Families of rows that turns and mirrors carry onto each other, the same ones carrying the whole set onto itself: the rest of each named row's family, in list order:
4 families of 8 rows:
q237: [ -1.7  15.1 -25.4  -6.5  -3.7  26.8  -9.1  27.1   8.2 -13.3  19.1]
q99: [  6.7 -33.7  18.9  40.5  -1.6 -12.0 -10.4 -12.9  21.0   7.4  -8.9]
q888: [ -9.1  -7.4  -2.3  41.7  -1.0  26.3   5.9   6.7   5.5 -35.5  -6.2]
q675: [ 24.2  11.7  -9.5   8.9 -33.2   7.4  -1.7 -23.7  15.0   7.5  11.0]
q964: [-18.2 -35.4   1.7  19.1  23.6   2.3 -22.3  21.7   7.8  -1.2 -13.0]
q723: [-17.8   5.8  -3.2 -16.4   4.3  -4.1  -2.6  -5.8  22.5 -33.6 -17.6]
q486: [ 10.7  11.1  -6.8  11.1 -17.3   4.3 -16.4 -31.5  16.6   8.1  25.4]
q263: [ 12.5  -2.1   2.9  21.5 -28.8  13.1   7.3 -36.3  21.0  -3.7  10.6]
q406: [ 10.4 -41.0  15.9  29.3 -18.1 -15.8   0.9   0.4  15.6   0.3 -18.4]
q356: [ -6.8  17.0 -22.3 -15.3  -2.4  31.9 -14.3   6.5  -1.9  -9.2  10.0]
q270: [ 16.2  19.9  -8.9  14.7 -26.8  10.4   7.3 -20.1  23.1 -13.0  12.7]
q75: [  0.0 -14.0 -12.6 -17.2   1.1 -20.6 -26.5   6.3  22.7  22.0   4.3]
q402: [  7.5 -26.0  12.2  28.1 -15.1 -19.5   9.8  -3.1  30.3 -14.6 -20.7]
q518: [ -5.1 -11.5   3.1  41.9  -9.2  25.3   1.5 -16.0  -4.7 -28.2  -7.1]
q92: [ 10.0 -13.2  -9.0 -27.8 -12.0  -9.6 -15.7  22.0  17.5  19.3  -0.7]
q91: [-13.7   9.3 -23.4  -9.8   8.5  17.3 -29.7   3.4   1.6  -1.0  21.6]
q526: [  2.9 -36.1   7.9  10.2 -12.2 -19.4   3.4 -12.6  31.0   5.1 -23.1]
q378: [ 13.6  -2.8 -10.8 -21.8 -19.3 -19.1  -4.0  15.9  33.2   9.6   2.7]
q624: [ 17.8 -18.4 -15.3  34.6 -20.9  25.4  -6.3  23.9  -4.5  10.0  16.3]
q716: [ -9.7  -0.4 -21.6   3.2  -5.2  41.7  -8.7  12.2  -2.7 -10.0  25.6]
q900: [-11.7 -30.7  -4.2   5.4   7.6  -3.7  -5.6  44.2  15.5 -13.5 -14.5]
q392: [-20.2 -34.2   2.2   5.2  11.6   8.5 -12.6  30.6  -0.5 -16.0 -19.6]
q841: [ 11.7 -38.6  -2.1  33.0 -14.2  18.4  -0.7  27.7  10.1  16.8  10.1]
q546: [ -7.3  -9.8   5.9  46.8   5.6  27.2 -13.2 -15.1   1.8 -15.9   8.8]
q515: [-19.9 -33.0 -17.6  -9.1  10.7   9.4 -12.1  34.1   6.0  -0.8  -9.0]
q955: [-21.7 -18.0   1.9  28.6   9.0  30.9   2.2  -9.2   3.4 -29.3 -15.9]
q288: [-19.1   2.2 -11.1 -21.2  -3.2   4.7  -4.5 -28.6  16.8 -20.4  -8.2]
q155: [ 22.6 -16.5 -10.8  37.5 -22.7  11.0   2.6  30.0  16.4   5.8  14.9]
q960: [-21.7  -8.3   1.6  -6.1  17.8 -12.1 -20.8 -21.9  18.4 -11.4 -18.8]
q323: [ 13.9 -16.5  -7.8  35.3 -11.3  17.0 -19.5  11.6   4.6  17.7  32.8]
q340: [-12.9  -5.8   9.6 -20.5  -0.6  -9.9  -7.3 -17.3  17.2 -19.4 -24.8]
q374: [ 15.0 -16.5 -16.3 -15.6 -24.7  -8.2  -7.0   9.0  23.7  24.7  16.6]

Which other rows belong to the same family as q340? q675, q406, q356, q518, q92, q624, q392
Which other rows belong to the same family as q900? q237, q888, q723, q270, q402, q378, q155
Which other rows belong to the same family as q263? q526, q716, q841, q515, q955, q288, q374

Families of rows that turns and mirrors carry onto each other, the same ones carrying the whole set onto itself: the rest of each named row's family, in list order:
5 families of 6 rows:
q844: [ 33.2 -33.8  14.6 -10.5 -15.3   8.8 -35.9 -16.6   6.6   0.3]
q490: [ 32.7  17.9  18.2 -11.1  29.2 -17.3 -16.2 -35.5  -5.9 -13.2]
q492: [ 23.2 -26.5  42.7 -27.3  -6.1  -6.3 -17.0 -48.3  -0.8 -31.0]
q371: [ 11.1  15.5  42.8  23.2  13.1   0.6   0.4 -26.5  -1.7 -13.2]
q494: [ 42.7 -40.8  20.9 -10.2 -14.3  11.3 -25.2 -12.1   3.0  -0.5]
q373: [ 23.2 -25.9  20.0 -21.4  -0.8   6.2 -31.1 -26.4  -7.4 -50.4]
q258: [ 37.0 -38.5  26.0 -12.2 -17.8   4.4 -28.1 -22.6   8.1   6.5]
q950: [ 25.5 -46.9  22.2 -39.0 -16.0  -6.3 -13.2  -8.3 -12.6  -2.1]
q824: [ 55.3   7.3  18.2  -7.2  33.1   1.4  -5.9 -13.5 -18.7 -23.1]
q480: [  4.6   6.6  28.8 -18.7  24.3 -11.9  19.8 -10.9 -31.5  -7.3]
q362: [ 19.0 -12.9  16.4 -34.7 -25.7 -17.1   9.5 -16.1  14.8   0.9]
q586: [ 20.6 -42.0  14.4 -38.6 -16.1  -9.5 -19.2 -10.0 -10.8  -3.9]
q970: [ 10.9   5.7  43.0  11.5  22.0  10.5  18.9 -22.7 -22.6 -16.8]
q153: [ 52.7   2.2  40.2 -12.2  27.2 -12.2   6.9 -34.6 -10.8  -3.3]
q690: [  4.5   6.6  21.3 -16.6  26.2  -8.9  15.5  -7.3 -34.4 -11.8]
q790: [ 35.7 -30.6  41.9   4.5 -21.1   5.1 -20.2 -24.0  17.1  -4.7]
q239: [  7.7   9.1  31.9  13.4  23.9  14.1  11.4 -17.0 -23.8 -22.9]
q568: [  8.6   3.7  27.7 -16.7  25.7  -7.6  22.0  -6.6 -35.3 -11.2]
q295: [ 15.6  -0.9  34.2 -24.0  -8.2  -5.8  42.9 -11.3  -3.5 -12.9]
q681: [ 43.9 -37.3  43.4 -23.3  -1.8  11.7  -7.1 -26.6 -12.1 -41.2]
q975: [ 41.9 -23.4  17.1 -30.1 -21.5   0.3  20.9   7.2   3.5  -8.0]
q545: [ 21.7  -9.3  -5.6 -29.8 -20.1  -4.7  -2.3   8.4   8.2 -17.9]
q463: [ 18.8  12.1  32.1  26.8  14.4   8.4  -2.1 -10.1  -6.8 -24.4]
q703: [ -2.7  12.3  11.1 -21.8  -7.7 -12.2  19.8 -11.0   1.0 -23.1]
q83: [ 27.8 -23.2  25.7   6.2 -17.8   4.7 -36.9 -16.1  15.6 -13.6]
q238: [ 25.6 -44.9  15.7 -37.1 -14.3  -4.4 -18.0  -3.1 -13.7  -6.7]
q379: [  1.2  12.4  35.6  10.8  23.2   5.4   9.9 -28.6 -20.6 -17.3]
q509: [ 42.3 -33.3  32.1   7.9 -16.0  15.1 -22.8  -5.8  10.0 -16.3]
q838: [ 17.2   2.1  11.8 -19.9  -1.6   5.3  29.0  11.3 -11.9 -29.9]
q769: [ 28.4   6.9  48.9  24.6  14.9   8.6  11.2 -16.4  -7.3 -15.6]

Which other rows belong to the same family as q769? q371, q790, q463, q83, q509
Which other rows belong to the same family as q690? q950, q480, q586, q568, q238
Which other rows belong to the same family as q153? q490, q492, q373, q824, q681
Which other rows belong to the same family as q494? q844, q258, q970, q239, q379

Families of rows that turns and mirrors carry onto each other, the same ones carrying the whole set onto itself: the rest of each named row's family, in list order:
4 families of 4 rows:
q621: [ 10.7  -4.3   9.3 -40.1   1.3 -34.9   6.1   1.5  16.2 -19.5  10.5  -6.4
 -35.8  22.9   1.7  -3.3   4.0 -13.7  13.3  19.8]
q9: [-13.2  19.4  -2.6  29.4   0.1   0.5   8.1 -26.8  16.6  14.9   4.2  19.1
 -33.7 -15.2  27.8  10.5 -10.7   5.8 -21.1  34.3]
q113: [  0.2 -22.6 -21.8  17.8 -42.5  14.9 -12.2 -18.0   6.3 -37.6  -8.3 -12.9
 -28.9 -14.2   1.5  22.0 -27.3 -17.1  -0.7  41.4]
q659: [ 21.8  20.3   2.9  14.2   8.3   4.1   4.5 -36.4   0.5   7.7  22.0  14.5
 -11.3 -15.4  15.4   3.6   4.7 -16.8 -10.8  36.3]
q977: [  5.4  -4.4 -11.7 -20.4  -4.1 -22.1   0.9  -6.9  -5.5 -26.5 -14.4  -7.0
 -43.5  41.4   0.4  25.0  16.0  -0.7   5.9  14.5]
q58: [  5.6  -2.1  -2.5 -34.6 -13.4 -35.8   3.3  -5.8  19.2 -16.1  -1.4 -11.4
 -45.2  33.0  -1.9  10.2   1.3 -18.4  -2.4  18.5]
q837: [ -1.7  16.2  45.4   2.0  11.0  21.8  -4.5  -5.7   7.2 -60.3   1.1  14.2
 -42.2   0.6  14.7   6.4 -37.0  11.6  -9.5   6.7]
q514: [ -6.0   2.6  36.8 -11.3  20.5  11.2  -6.5  -7.7 -14.4 -44.3   1.7  15.6
 -40.9  -9.1   7.2  31.6 -34.4  12.9 -16.9  -7.8]
q213: [  4.1   7.0  41.3 -19.8  15.9  21.6  -2.6 -14.1   1.2 -61.3   0.6  15.9
 -38.8  -2.7  -0.8   8.0 -28.5  19.3  -0.9   1.0]
q678: [ -3.4  27.7   2.6  17.8   4.1  -3.4  -2.4 -35.5  16.8  16.4  11.5  25.1
 -32.3 -11.6  16.6 -10.1  -2.0   3.7 -14.5  32.4]
q31: [ -1.0 -28.3  -9.0 -17.5 -14.3  19.2 -18.3 -13.8  -0.8 -32.5  -2.5   7.5
 -21.0 -28.0   4.7  39.4 -30.7 -10.6  -5.3  59.1]
q408: [-15.4  16.4  27.4   6.2  13.1   7.2   5.5  15.7 -12.0 -61.0   4.3  17.5
 -34.2   0.4  31.6   8.9 -21.9   6.6   0.7   3.0]
q328: [  6.4  13.4   9.6  17.0  -4.3  -5.8   4.2 -11.1   8.8  11.4  17.6  25.2
 -31.8 -18.0  41.0   8.5   3.5  12.9 -12.3  44.2]
q812: [  8.5 -13.8 -22.4  -5.1 -41.9  16.0 -12.0 -35.7 -13.7 -45.1 -17.4   8.8
 -27.5 -12.4   1.4  24.7 -25.0 -14.0   6.7  39.6]
q201: [  4.8 -31.6 -17.8  -2.7 -37.1  14.1 -23.6 -10.7   6.2 -44.6  -2.8  -5.0
 -37.1 -24.0  -2.3  15.0 -34.4  -7.7  -3.0  41.8]
q305: [  6.9 -10.9   5.4 -12.8   2.6 -37.1  -5.9  -7.7  11.5 -28.7  13.0  -3.8
 -23.0  40.6   2.9   6.1   7.4 -28.6  14.1  24.7]

Which other rows belong to the same family as q408? q659, q977, q31
Which other rows belong to the same family as q837? q58, q678, q201
Which other rows belong to the same family as q213? q621, q9, q113

